[168 154 135 132 140  90 124 131  59 110 146 126 118 109 115 114]  (119)
[145 127 156 128 152  94 145 169 121 145 119 168 122 103 108  66]  (19)
[110 154 146 126 109 140 168 132 115 118  59 131 115 135 124  90]  (88)
[112 173  96 146 181 119  76  77 136 159 122  85 163  94 106 143]  (90)
[152 132 157 117 170 113 153 135 129 152 122 124 121  95 110  75]  (18)
[133 110 170 153 124 121  75 122 129 157  95 135 152 152 113 117]  (14)
[152 117 152 135 122  95  75 132 153 113 125 129 121 157 170 110]  (98)
[140 109 114 168 118 110 154 146 132 130 126 135 115  90  59 124]  (26)
[135 160  65 117 139 112 116 147 151 144  98 113 138  96 122 138]  (179)
order: [169 121 145 119 168 122 103 108  66 145 127 156 128 152  94 145] : (19)
order: [154 146 126 109 140 168 132 115 118  59 131 115 135 124  90 110] : (88)
order: [110 124 152 152 170 135 113  95 117 122 132 153  75 121 129 157] : (18)
order: [ 75  95 110 113 117 121 122 124 129 132 135 152 152 153 157 170] : (18)
order: [ 75  95 110 113 117 121 122 124 129 133 135 152 152 153 157 170] : (14)
order: [115 114 168 154 135 132 140  90 124 131  59 110 146 126 118 109] : (119)
order: [ 75 110  95 121 124 122 152 129 135 153 113 170 117 157 132 152] : (18)

[113  96 187 145 187 140 191  65  76  86 114  82 173 140  73  82 131  83
 174  72 139 193  65  61 162 174] = (13)
[191  83 174 187  76  73  65 174 139  96 113 114  65 131  86  61 162 140
 193 187  81  82  72 140 173 145] = (20)
[ 65  72  81  65 174 140 187  82 191 139 173  86 145  83 187 193  76 113
 114  61  73 140 162  96 174 131] = (46)
order: [174 162  61  65 193 139  72 174  83 131  82  73 140 173  82 114  86  76
  65 191 140 187 145 187  96 113] : (13)
order: [174  72 139 193  65  61 162 174 113  96 187 145 187 140 191  65  76  86
 114  82 173 140  73  82 131  83] : (13)

[191  77 100 113] = (82)
[ 46 169  86 118] = (81)
[104 132  88 127] = (42)
[163  95  94  83] = (44)
[131 115  99 130] = (49)
[127 104 133  88] = (40)
[188  79 165 143] = (103)
[ 98 136  90 133] = (78)
order: [ 95  94  83 163] : (44)
order: [130  99 115 131] : (49)
order: [ 88 104 127 132] : (42)
order: [113 191  77 100] : (82)
order: [ 88 104 127 133] : (40)

[161  58 114  76 176]  (15)
[111 148 137 156 149]  (36)
[155 132 144  42 116]  (80)
[150 122 125 161 144]  (6)
[127 117 160 101 125]  (5)
[172  61 141 151 164]  (161)
[163 106 143 125 133]  (4)
[127 117 160 101  97]  (93)
[125 144 160 150 122]  (27)
order: [164 172  61 141 151] : (161)
order: [144 150 122 125 161] : (6)

